In the data rows, the value 128 means zero.
Every row has a hidden score. In each pair, how much higher is the second row's than the first's? 15 means about the same, 30 much higher and 0 much lower. The score is a weighted sum of the row's numbers plus the product of two more (or one squared), each taken from its middle value.
[141  91 131 136 133 138 115 149 110 128 138  86 118 115 124 131 133 145]
[169  65  96 160 152 127 142  80 122  97 111 176 119 110 167  89 118 142] -> 15
[108 186 122 169 129 158 141 129 113 112 125 141 102 125 116 173 110  92]
[162 134 151 120 148 106 131 104 125  71 139 124 166 106 110 124  94 142] -> 16
[111 123  97 171 110 156 130 114 197 132 131 128  92 127 130 183 106  67]
[145  50 131  89 129 100 131 112 143 149 162  90 165 122 116 145 115 150] -> 15
[129 139 139  99 105 159 132 160 135 184 140 115 160 163 103 152 114 109]
[153  76 109 117 117 108 117 119 134 154 116 118 112 132 181  71 166 171] -> 8
[ 79 154 114 179 134 159 148 118 190 121 125 124  66 108 139 170  79  66]
[174 111 122 138 158 117 128 104 118  92 109 130 140 106 139  76 137 149] -> 13
[105  80 123 142 173 109 121  83 122 104 133 127 134 102 130 151 109 130]
[145 141 111 130 151 127 125  36  79 124 126 148 111 105 140 148 107 127] -> 13
[114 130 128 170  91 156 132 170 110 155 120 129 114 152 143 119 135 104]
[ 88 134 137 130  98 168 129 167 125 145 128 146 108 155  97 140 152 108] -> 12
[155 142 110 187 161 187 135  74 162 154 124 108  67 117 139 152 104  80]
[116  86 149 109 157 121 136 140 121 109 135 132  99 111 113 127 123 142] -> 12
[121  78 116 129 157 117 133 118 107  78 129 134 133 115 117 151 108 137]
[137 117 165 123 156  89 116  97  71 143 155  27 175 136 102 123 136 167] -> 16
[161  19 127 136 143 133 119 122 169  86 123 111 155 103 153 128  98 130]
[ 88 151 115 165  78 160 150 134 103 138 128 162 172 144 121 184 109  83] -> 8
[146 149 119  91 141  96 129 128 141 108 137 136 178 113 148 139 101 144]
[ 70 132 126 168 111 169 137 120 119 175 146 181  97 129 103 164 106  84] -> 7
[111 109 161  90 135  79 124 131  67 114 143 130 173 132 109 146 120 154]
[141 116 113 101 151 103 139 136 129 113 116  73  85 120 146  89 154 164] -> 16
[134 176 118 138 126 151 120 123 145 170 119 128 148 153 148 115 136 121]
[126 170 144  85 142 101 122 111 115  91 136  89 128 127 129 127 119 158] -> 19
[146 148 136 167 165 129 126 146  82  83 124 146 119 106 144 123 115 140]
[108 126 129 131 137  92 123 124 133 112 128 134 202 112 141 123 115 147] -> 16
[119 100 130 104 131 122 114 123 104 132 136  98 141 126 129  96 133 163]
[134 163 155 109 109 113 132 152 126 100 145 117 171 132  95  96 139 165] -> 15
[171 130 147 117 136 100 137  90 160 119 130 121 157 116 103 122 127 157]
[129 103 118 132 121 132 140  44  82  71 130 211 147 103 105 197 101 120] -> 14
[101 135 123 157 104 178 138 142 120 129 115  97 102 136 130 145 109  95]
[157 175 140  93 131  96 131 162 121 112 126 134 138 125 128  95 143 157] -> 13
[128 104 134  76 117  91 118 151 128 109 132  97 161 144 108  86 147 170]
[160 124 136 101 132  99 126 136 129 168 144  99 137 118 129 142 102 145] -> 15
[ 85 143 150 113 115 136 132 160  86 160 129 143 143 153  97 122 134 100]
[134 164 113 111  97 171 127 229 178 191 120 110 206 171 167 102 161 129] -> 21
[152 131 132  94 124 124 138 111 107  94 125 150  75 110 106 114 138 135]
[181 145 132 112 151  85 129 120 100 104 131  93 142 115 133  77 148 167] -> 19
[129 145 158 133 149  54 120 112 126 147 135  97 186 115 130  82 152 161]
[100 120 136 134  90 152 129 126 157 156 131 111 151 146 108 145 124 100] -> 11
[113 139 107 112  86 186 129 113 112 160 124 156 219 156 149 125 158 121]
[126 116 117 182 140 182 141 112 106 163 135 146 120 115 124 122  94  79] -> 15
[152 167 136 107 160  95 120 161 100 145 132 102 133 133 142  91 150 174]
[172 145 139 147 169 104 124 107  71 127 110  82 170 118 144  77 130 164] -> 16
[152 115 127  60 102  91 132 107 114 103 132 106 117 140 141 118 154 157]
[112  90 147  97 136 101 122 114  93  94 133  94  91 117 124  93 137 150] -> 13
[178 150 112 121 142 104 110 120 150 159 126  98 140 120 160 128 137 154]
[143 117 117  68 108  92 116 166 107  96 114  66 130 135 150  68 179 174] -> 17
[121 175 115 119 129 133 137 124 151 152 110 122  53 156 133 150 170 118]
[138 104 129 148 113  99 124  49 133  85 140 114 150 104  96 113 110 126] -> 6
[133 115 129 100 120  66 123 145 149 155 126 102 171 136 133  69 161 165]
[161 144 104 113 148 100 123 115 128 135 133  96 135 112 147 113 123 141] -> 19
[135  93 102 169 100 170 143 140 110 160 129 148 128 145 139 145 120 102]
[156 183 103 131 142 136 136 141 104 174 104 135 151 148 168 112 165 123] -> 10
[111  70 120 170 145  95 131 142 122  41 145 163 173  95 105 182  84 103]
[ 91  86 103 163 107 139 131  93 179 119 121 215 116 125 124 179 107  75] -> 7
[125  78 129 109 127 136 125  67 112  97 139 119 138 108 104 149  97 137]
[ 86 137 125 168 128 188 151 153 135 151 135 133  74 129 116 187  96  82] -> 15
[136 174 107 184 112 174 138  38 114 120 133 162  73 112 134 155  86  78]
[136 148 125 155 157 135 132  46  64  94 136 184 165  90 112 131  90 111] -> 12
[121 196 145 162 103 166 126 107 149 176 125 144 119 143 128 146 134  89]
[132 172 122 130 127 159 132 194 132 162 104 134 135 152 149 107 163 125] -> 15
[122 140  96 126 123 149 111 190 155 140 105  73 183 159 142 103 161 121]
[167 147 125 138 165 111 136 136 119  88 126 151 127 109 149 125 131 145] -> 13
[110 150 126 152  93 151 138 163 183 181 129 190 107 154 121 135 139 112]
[ 98  62 129 126 127 114 140 135 131  99 130 160  92 103 111 170  96 117] -> 11
[119 127 145 120 141 116 137 106 110 144 131  78 172 124 114  94 125 153]
[128  73 132 130 118 106 119 161 141 169 122 110  97 119 135 136 150 148] -> 13
[166  79 143  82 146 132 119 146 108 148 112 113 118 123 128 110 164 174]
[111 125 110 145 113 174 138 118  77 161 136 145  89 129 146 157 115  94] -> 21
[139 163 110  92  71 157 130 148 146 121 125 125 151 164 130 138 158 110]
[122 145 128 188 137 166 142 154 133 146 122 198 135 123  79 160 111  76] -> 1
[122 112 109 137 130 146 117 131  93 143 133 155  99 100 125 106 115 133]
[ 88 142 115 138 103 140 145 149  83 131 136 173 165 141 136 134  96  87] -> 20
[146 169 130 112 128 109 127 164 118 114 125  98  80 116 121  90 118 154]
[156 126 122  85 137 104 114 112 142 145 118 120  73 135 130  92 159 174] -> 15
[143  95 144  71  98  74 108 149 197 136 144  88 193 155  84  99 178 183]
[116 161 151 141 130  98 127 108 120 131 136 129 141 119 132 117 145 156] -> 5
[148  95 131 103 164 109 125  69  83 113 123 102  94 119 130  70 145 167]
[ 88 171 142 130 114 129 137  98 154 172 138 133 124 138 112 123 109  94] -> 15
[128 114 110 174 104 173 139 151 175 104 113 180 116 139 111 158 116  82]
[161 175 105 118 105 144 114 241 170 171 108 100  96 158 156 111 168 123] -> 17
[ 91 170 128 147 108 147 131 158 164 150 134 103 112 137 147 157 136 104]
[ 80 128 126 175 141 156 155 128 107 113 138 192 136 126  96 150  99  68] -> 9
[142 132 110 122 143 145 127 101  96 112 120  96 115 115 165 114 143 142]
[159 133 137 107 139  89 110 147  74 153 125  97 181 128 118  91 147 166] -> 10
[116  99 126 141 166 114 134 132 146  92 139 169 119 117 139 134 114 148]
[163 114 143 101 108 104 112 182  96 158 130 153 136 143 143 102 156 165] -> 14
[ 65 104 147 105 108 112 127  77 172  89 162 166 155 108 101 165 100 130]
[106  87 149 124 153 117 131  89 137  38 132 113 129  99  88 142 102 132] -> 15
[152 147 143  99 133 113 134 181 104 182 112 102 107 173 124 108 182 139]
[176 129 112 114 158 144 122 142 108 113 103 126  94 115 162 128 151 151] -> 7
[105 129 120 108 161 122 118 118 106 106 139 114  78 105 114 162  90 125]
[152  68 116 128 145 102 115 151  90  89 111  90 105 117 152 123 136 151] -> 18
[132 155 125 146 111 123 129 155  74 114 140 140 102 112 154 134 110 125]
[125  70 114 155 170 121 131  50  68  91 129 127 126  87 150 146 100 124] -> 16
[155 110 125 136 166 105 126 125 129 104 111 116 139 118 146 116 129 140]
[152 136 140  92 112 104 114 105 191 139 139 121 128 118 118  85 135 157] -> 13
[135 143 116 120  97 161 117 153 138 164 125 125 156 152 158  93 163 125]
[116 129 169  99 151  90 123 119 139 153 142 134 159 140 103 114 140 165] -> 9
[153 158 117 136 134 117 121 153 170 115 123  76  73 125 148 116 121 158]
[128  93 128 134 153 124 133  46 146 103 138 113 143  94 118 153  89 117] -> 8
[117  85 135 147 129  98 137  87 142  41 136 147  93  98 104 160  89 124]
[141  85 136 106 162 110 138 164  74 134 139 121 182 121 146 134 124 152] -> 13
[117 132 128 123 112 113 124 113  96 114 148 126 156  98  93 145 114 128]
[ 99 135 118 129 111 137 136 112 113 122 121 162  86 137 123 158  98  89] -> 18
[129 127 154  72 134  95 134 128 139 120 133 126  99 120 101 148 133 143]
[101  48 125 106 134 112 128 126 120 116 132 158 165 126 126 128 136 153] -> 13
[141 155 127 129 151  98 128  86  73  71 123  92 108 115 133 107 116 133]
[117 105 141 109 139 123 122 113 117  49 125 111  78 105 144 136 102 136] -> 20
[125 148 128  88 123  92 120 127 152  93 125 138 147 125 121 148 131 142]
[ 73 156 153 153  97 168 133 181 192 164 140 172 126 155 105 143 143 112] -> 9
[106 126 141 105 107 138 126 212 137 217 131 101 175 182 142  85 198 145]
[103 135 119 175 129 163 135 108 183 173 120 204 155 130 124 153 131  90] -> 11
[110 105 127 194 155  95 147  79 113 101 155 119 183  83  65 161  56 104]
[102 153  97 171 102 188 131 159 130 147 118 125 115 141 138 137 113  78] -> 17
[113  77 147  71 128 100 125 132 159  85 135 125 111 121 110 169 134 146]
[133 124 149 107 159 121 133  96  91  71 128 173 111 110 122 129 112 147] -> 14
[106 107 127 106 129 131 128 129 117 119 132 103 124 116 111 113 124 147]
[136 108 111 123 127  90 132 149  75 109 126  82 151 106 137 170 123 128] -> 20
[108 141 118 167 100 153 138 148 137 131 124 159 169 142 149 155 120  95]
[109 147 123 137 100 156 124  86 128 146 124 153 124 143 121 153 143  89] -> 11
[139 147 148 139 144 121 129 117 111 129 155 128 158 105  99 132 118 143]
[141 125 163 124 186  83 127  73  89 139 132 121 109 119 120 106 146 177] -> 12
[162 191 150 104 162  95 120  83  86 179 138 129 150 130 101  75 160 172]
[110  98  96 190 139 127 136  82  62  95 146 132 128  79 137 170  48  93] -> 28
[137  82 138 123 101 163 132 166 147 107 126 184 105 139 135 135 127  94]
[ 85 109 165 125 147 108 135 113 109  87 155 119 121 105  54 203 100 135] -> 16
[103  65 131  89 128 106 120 150 121 103 145 135 169 128 112 123 130 160]
[108 138 123  92 132 117 139 168 165  84 132 106 118 126  87 149 125 126] -> 21
[ 92  76 180  92 104  74 122 132 135 111 145 114 170 130  75 138 137 162]
[145 100 131 143 140 120 118 145 176  96 132 134 117 119 122 146 113 144] -> 20
[125 144 124 178 115 145 133 149 112 122 129 194 122 135 125 141 129  88]
[125 123 121 165 111 163 134 153 168 162 141 134  85 157 138 152 142  97] -> 20
[118  97 106 169  97 131 115 136 151  94 119 175 158 143 144 158 126  98]
[111 131 109 168 105 177 139 133 137 162 117 204 127 124 130 169  99  81] -> 7
[114 115 141 137 118 121 132 140 159 142 117 165 107 149 100 151 135 105]
[112 103 129 122 133 112 122 117 143  99 122 116 152 111 120 110 104 133] -> 17
[115 183 122  89 115  98 117 187 128 130 137  97 137 136 126 114 168 175]
[137  82  74 205 123 188 145 140 148 141 110 165 117 107 149 184  78  50] -> 12
[130 118 123 111 131 110 119 145 119 132 133  55 203 135 149  69 151 172]
[121 169 139 107 100 136 134 144 133 141 130 117 133 140 109 168 132 104] -> 11
[134 138 123 105 115  95 134 134 116 158 139 163 147 117 131 115 136 146]
[116 103 150  95 153  80 122  93  98 127 150  97 153 116  75 143 124 149] -> 17
[135 150  91 196 135 202 145 123 113 145 126 174 108 122 140 127  80  83]
[ 79 168 164 109 114 147 116 147 186 173 134 120 169 160 113 121 147 122] -> 11
[164 143 128  88 133 120 120 128 112 151 117 116 147 150 149  66 173 183]
[ 88 121 144 104 133 116 127 145 128  73 128 106 143 103  82 161 117 130] -> 13
[118 134 132 145 103 155 123 124 141 151 134 159 149 137  88 131 124  93]
[ 87  82 154 102 124 109 119  78  60 114 135 163 180 112 127 138 117 127] -> 28
[123  98 154 119 150 130 122 113  87  68 151 102  79 109  87 157 114 134]
[177 151 117 123 126 109 119 125 113 115 144 108 142 125 146 103 146 154] -> 19
[123 120 155  93 142 111 123  83 124 137 139 112 108 127 105 104 124 158]
[193 124 123 102 163 100 115 132 146 109 125  93 135 140 152  97 147 170] -> 23
[ 97 145 127 174 102 146 143 150 146 112 123 163 109 123 136 163  96  80]
[135 163 126 165 149 170 129 165 151 194 123  90 145 150 143 114 154 116] -> 10
[124 112 145  82 133  90 127 128 141 213 128  23 126 131 136  77 145 168]
[164 147 120  99 141 111 121 106 171 111 122 109 138 101 159 127  96 130] -> 23
[ 70 111 114 190 118 142 141 131 138 110 121 188 109 123 113 205  83  69]
[139 140 112 137 125 171 130 156 162 188 112 142 108 164 167  61 196 134] -> 11
[171 145 112  86 157 119 102 150 110 108 120 128 122 133 147  81 158 161]
[148  76 110 157 119 184 136 156 216 176 115 145 165 157 150 156 126  99] -> 15
[159 190 117 173 135 115 123 132  91 159 113 136 162 141 148 126 121 108]
[ 86 134 141 130  94 129 142  98 124 107 146 154 140 136 110 140 103  95] -> 14
[118 146 123 145 126 148 125 160 182 137 139 124 182 147 125 153 124 105]
[ 95  89 131 142 144 131 115  81 120 141 123 147 161 130  96 175 114  92] -> 8
[170  89 135  92 134  83 111 112  86  96 130  85 112 137 137 105 150 173]
[108 112 120 139 124 116 139 122 164  89 129 103 144 110  86 164  92 121] -> 15
[145 165 128 116 115 146 105 165 113 182 104 120 173 159 153 114 184 133]
[113 118 121  78 125  85 108 138  85 105 128 102 170 133 144 138 144 153] -> 22
[142  71 119 104 121  84 111  91 110  98 131 136 117 127 113 143 138 153]
[111 185 109 161 117 176 144 127 101 140 128 172 124 131 127 164 128  87] -> 9
[131  98 122 140 148 101 125  66 114  75 131 141 174  96  96 144 110 117]
[140 116 126 135 131 158 129  87 223 141 124 109  81 149 134 139 141  99] -> 18
[177 108 118 128 155 138 113 110 127 145 106  99 110 126 142  84 140 163]
[ 84 200 109 171 125 189 161  97 144 104 131 140  64 133 102 171 112  72] -> 23
[144 169 121 152 136 161 130 116 130 169 106 129 117 147 154 126 151 112]
[137 101 139  47 112  82 127 158 129 171 127 132 111 137 136  96 163 191] -> 15
[ 56 105 118 200  86 183 141  65 197 127 141 174 107 106  92 237  51  40]
[118 144 135 131 112 144 131 166 149 150 125 143 113 152 152 119 124 118] -> 17
[ 99 118 175 138 150  79 150  14 137 116 159 109 135  90  65 165  77 110]
[189 140  97 125 157 100 117 151  86  84 102  60  89 120 182  75 147 158] -> 28
[129  99 122  60 123 118 128 145 102 146 134 118 160 132 152 112 137 165]
[ 72 136  87 215 146 188 132 124 160  89 107 120  95 117 166 149  83  66] -> 29
[137 146 112 154 117 144 134 107 187 129 121 131 144 132 156 119 119  92]
[141 123 152 106 139  91 135 135 127 104 114 119 156 129 125 120 154 167] -> 9
[116 148 128 145 120 172 121 112 174 171 137 155 133 141 140 141 128  93]
[107 101 151 104 133 101 127 164 107 104 137  88 122 109 115 148 125 149] -> 17
[130 171 116 179 138 170 131 164 129 118 134 104 188 150 146 144 127  93]
[173 157 120  87 144 121 121 103  91 161 110  64 131 139 138 121 160 163] -> 16
[111 132 114 163 138 113 116  96  90 133 124 145 102  92 124 129  95 116]
[156 123 141  92 139  96 113 134  83 140 138  84  73 127 150 121 158 177] -> 16
[ 78  73 114 161 102 173 135 133 182 121 143 143 204 127 120 172  98  71]
[ 99 144 114 126 136 133 114 117 116 141 133 163  68 118 122 108 122 139] -> 8
[145 136 154  79 146  98 121 135  74 134 124  93 127 138 129 104 154 176]
[117 152 105 159 124 162 130 145 136 116 124 170 160 116 129 155  86  78] -> 18
[142 156 104 194 124 191 135 102 190 136 134 171  97 127 152 176 106  77]
[151 117 134 143 121 150 138 150 105 100 126 113 113 141 150 138 137 103] -> 17
[122 131 128 129 104 120 127 101 138 127 132 175 123 150 137 133 126 100]
[138 155 100 195 132 183 137 157 136 134 122 173 162 126 173 155 101  75] -> 20
[142 184 139  98 107 117 109 152 117 172 119 109 114 167 127 106 166 132]
[136 100  97 146 151 107 118 114 118 104 112 113 132 120 184  70 126 143] -> 27
[106 177 111 137  89 137 143 138 152 129 136 133  85 143 129 132 142  93]
[129 141 131 112 134 120 128 127  89 150 130 101 132 125 132 144 144 141] -> 10
[126 138 137 122 148 101 118 164  81 146 127  79 164 127 117  81 155 171]
[115 113 148 107  81 151 143 131 164 195 144 108 150 152  82 153 133  97] -> 21
[126 175 136 170 106 172 137 109 112 119 124 146 147 135 109 169 111  81]
[102 169 118 143 132 159 135  98 158 132 127 145  85 133 149 168 116  92] -> 15
[125 108 127 117 126 127 126 113 135  80 140  96 129 108 104 121 123 148]
[137 114 129 107 149 123 117 166  86 165 142 151 117 115 128  96 117 146] -> 11
[105 147 161 113 108 107 131 128 126 139 149 139 146 121 101 135 130 145]
[118 187 173  84 154 118 129 109 129  91 136 129 126 120 127 131 140 156] -> 18
[158 123 107 156 160 164 124 106 105 114 114 108  43 105 168  90 109 145]
[157  85 112  90 145 101 129 140 148 110 127  91 138 126 136 117 144 159] -> 14
[153 148 122 126 120 168 133 201 130 193 104 112  90 158 156  88 186 135]
[183 176 136 137 118 122 127 174 182 186 102 113 104 166 188  87 176 128] -> 19
[ 66 152 153 108  91 107 124 126 192  86 156 215 148 150  77 140 108  96]
[108 105 168  87 128  83 124 151 109 109 138 151 147 122 125 127 145 156] -> 16
[160  87 123  77 148 116 116 131 159 139 116  82 122 139 175  68 165 173]
[107 112 145 137 155 129 146  70  56  96 152 145 142  85  92 169  72 123] -> 10
[122 136 117 149 139 151 146 138 133 113 128 133 105 147 133 111 102  97]
[102 108 128 132  89 183 136 165 122 199 109 132 152 145 125 141 140 104] -> 5
[163 109 156  97 150  66 120 110  47 130 115  81 150 132 143  55 165 184]
[180  96 102 167 170 117 127 135 102 102 124 148  94 121 170  98 135 140] -> 17
[129  70 137 131 114 114 127  78 130 113 135 169 156 101 107 141  87 110]
[149 158 110 137 120 144 118 143 105 112  99 154 125 155 144 147 124 105] -> 22
[ 98 178 132 129 120 178 127 133 135 125 136 177 162 145 121 138 122 105]
[119 112  99 211 126 194 130 118 183 134 111 119  90 124 142 142 102  76] -> 17
[110  93 125 116 133 111 110 167 134 133 124 170 106 114 105 121 120 138]
[110 123 144 123 109 152 135 119 145 151 132 223  63 157 122 136 146 114] -> 17
[158 163  97 137 112 164 126 164 120 143 111 104 116 150 140  87 174 132]
[167 105 122  61 119  96 131 163 130 161 117 114 185 136 176 102 179 180] -> 10
[131 162 135 121  96 141 135 199  70 189 121 149 134 163 100 110 165 135]
[133 122 110 217 162 163 145  99 191 151 114 179  77 129 142 196  99  79] -> 13
[134 105 188  72 136  82 114 139  74  88 147  61 121 132 115 127 159 184]
[175 135 107 114 142 127 136 142 125  99 117  94 131 121 167 116 139 146] -> 17
[146 132 146  98 166  92 126 125 142 143 132  70 102 126 133  78 157 171]
[155 117 121  86 140  89 127 113 132 159 126  82 148 135 144 114 171 181] -> 20
[120  99 144 139 100 133 120 200 142 171 128 122 131 159 127 112 167 121]
[139 157 135 115 101 143 130 129 173 158 120  79  67 153 141  87 140 120] -> 20
[119 193 132 157 105 163 124  94 121 111 120 188 143 141 119 158 142  93]
[132  89 143 117 108 130 122 227 175 169 107  93 152 163 147 104 160 133] -> 16
[133  79 117 107 123 152 132 110 147  76 127  94 140 112 115 136 118 140]
[139 135 132  92 119 106 126 144  85 126 133  83 144 133 138  70 144 164] -> 17
[169  95 120 115 114  85 109 162 134 125 105 113 119 112 155  62 143 153]
[ 92 153 119 107 110 141 127 166 101 142 102 135 125 155 141 155 154 114] -> 8
[ 96  89 142  94 128 121 111  97  79  68 136 112 150 123 115 138 112 131]
[102  93 163 155 110 160 140 154  99 151 145 181 131 138 107 196  91  85] -> 5
[ 69 115 134 113  63 141 125 127 203 111 134 156  95 141  88 212 125  79]
[126  72 136 119 125 123 117 142 116 112 141 105 162 115 120 151 130 130] -> 14
[114  69 104 137 149 135 112 128 161 147 119 129  89 112 144 119 104 143]
[137 123 104 145 126 136 118  96 121 154 124 119  60 138 154 127 142 101] -> 18
[126 124 137 137 142 104 133 131 174 123 119 129 103 107 125 118 136 144]
[125 143 128 134 120 141 138 201 171 180 118  97 107 163 138 120 154 118] -> 21
[ 82 128 138  77  99  92 127 149 108  84 135 158 141 137 126 137 139 160]
[119 128 115 168 123 161 145 142 109 157 125 186  87 132 134 106 125  90] -> 10
[144 155 103 153 140 126 122  54 223  97 129 102  94 103 136 133 126 132]
[139 103 110 133 163 117 123 154 107  82 132 120 135 103 158 134 138 154] -> 18
[ 68 156 170  94  93 132 141  97 127 198 150 131 144 160  75 174 117  92]
[116  39 109 164 138 138 140 126  86  44 124 116 170  86 110 193  68 108] -> 18
[ 92 145 138 153 110 175 137 109 152 108 142 193 117 122 109 172 111  75]
[174 128  99 150 131 123 113 136  95  91 125 100  92 117 168 108 107 132] -> 27
